0: [4 7 10 8 8 9 11 8 5 9 8 8 4 12 8 10]
1: [11 7 6 9 7 8 8 9 8 7 7 11 5 8 8 10]
2: [6 10 9 5 8 8 10 7 7 14 10 6 10 4 9 7]
3: [8 8 8 7 6 7 7 7 8 9 7 8 8 4 9 8]
4: [8 11 10 4 8 8 5 7 5 11 5 0 8 9 7 6]
5: [7 10 7 7 6 8 7 8 7 8 8 6 8 8 8 7]
6: [9 6 6 10 6 8 5 9 8 5 8 10 7 9 8 8]
7: [8 11 7 6 9 9 9 8 6 11 10 7 8 10 7 7]
8: [6 3 11 6 9 4 6 4 7 5 2 4 7 1 6 6]
9: [5 6 7 6 6 5 4 6 10 5 6 6 11 3 9 7]
10: [7 6 9 6 8 7 9 6 8 8 7 6 7 6 7 7]
11: [8 5 7 9 11 8 8 7 8 4 8 8 7 13 4 5]
12: [6 9 10 5 10 7 12 6 6 12 10 6 8 9 7 5]
13: [11 8 8 9 7 8 8 9 7 7 7 10 6 8 7 10]
14: [9 9 7 8 8 8 7 8 7 6 7 7 7 10 7 7]
15: [7 9 7 9 8 9 11 11 7 9 11 12 5 14 9 9]
16: [13 5 7 9 10 7 5 6 8 5 6 8 7 6 4 6]
17: [8 6 10 8 8 7 8 8 6 9 5 7 5 6 8 10]
18: [10 5 10 7 9 6 2 6 7 4 2 4 6 6 4 7]
19: [5 7 8 8 7 8 11 10 5 8 8 8 5 11 9 9]
20: [5 5 6 9 9 7 8 6 9 5 10 8 10 7 7 5]
21: [6 11 6 5 5 8 6 7 8 8 7 5 10 8 9 6]
22: [8 10 6 8 6 8 7 11 8 9 10 10 8 7 9 10]
23: [6 11 8 6 8 8 11 7 7 14 10 6 10 4 8 7]
24: [12 8 6 7 9 6 4 5 9 6 6 4 10 5 5 3]
25: [6 10 5 4 7 8 6 6 8 7 9 3 11 8 8 3]
26: [7 8 7 7 9 7 6 7 8 7 7 5 9 7 6 5]
27: [7 9 8 7 5 7 9 8 7 9 7 8 7 5 10 9]
28: [10 6 5 9 10 8 8 6 11 7 13 11 11 5 6 4]
29: [8 6 7 8 8 8 8 7 6 6 7 6 6 13 6 6]
30: [9 10 6 7 6 8 8 10 8 9 9 10 8 8 9 9]
31: [9 11 8 8 4 8 8 10 6 11 6 9 4 9 9 11]
32: [3 5 7 9 8 6 9 7 9 5 9 10 9 8 8 7]
33: [6 7 9 7 7 7 7 7 7 7 5 5 6 7 7 8]
34: [3 5 6 8 7 7 9 7 9 5 9 10 8 8 9 6]
35: [5 1 10 10 8 6 9 8 8 3 5 12 4 7 8 11]

[10 9 5 8 8 9 3 9 8 6 7 7 8 10 6 6] -> 14 6
[6 10 6 4 7 7 5 6 9 7 9 3 12 8 8 4] -> 25 21
[6 6 10 8 7 7 9 8 6 9 6 8 6 5 8 10] -> 17 27
[13 5 8 10 11 7 5 7 8 5 6 9 6 7 4 7] -> 16 13
[9 5 10 7 9 7 3 5 7 4 2 3 5 6 4 7] -> 18 8
[7 9 7 9 7 9 10 10 6 9 10 11 4 14 9 9] -> 15 19
[8 11 9 7 5 8 9 11 6 11 7 8 5 9 9 11] -> 31 30
[7 7 10 5 12 9 12 6 6 11 12 5 8 9 6 6] -> 12 7
[5 6 6 7 6 6 4 7 10 4 6 7 10 3 9 8] -> 9 3
[11 9 6 8 8 8 3 8 8 6 7 7 8 10 6 7] -> 14 6
[8 5 5 9 7 7 3 8 9 4 6 8 8 7 7 6] -> 6 26
[7 7 7 7 8 7 7 6 9 8 8 6 9 7 7 5] -> 26 10
[5 5 7 8 9 7 9 5 9 6 10 8 9 7 6 5] -> 20 32
[8 7 8 8 9 8 8 7 6 5 7 6 5 14 6 6] -> 29 11
[3 7 10 5 9 7 9 6 7 9 8 4 9 7 7 7] -> 10 33
[13 5 7 9 11 8 5 6 8 5 7 9 7 5 3 6] -> 16 24
[7 8 7 6 9 8 7 6 8 7 9 7 11 9 6 4] -> 26 20
[8 7 5 10 6 8 6 9 8 5 7 10 7 9 8 9] -> 6 1
[9 5 5 10 7 6 4 8 10 4 6 8 8 7 7 6] -> 6 16
[8 6 8 8 8 8 10 8 6 8 8 8 5 10 8 9] -> 19 0
[11 5 7 9 9 7 5 8 9 6 7 10 8 5 6 8] -> 16 6
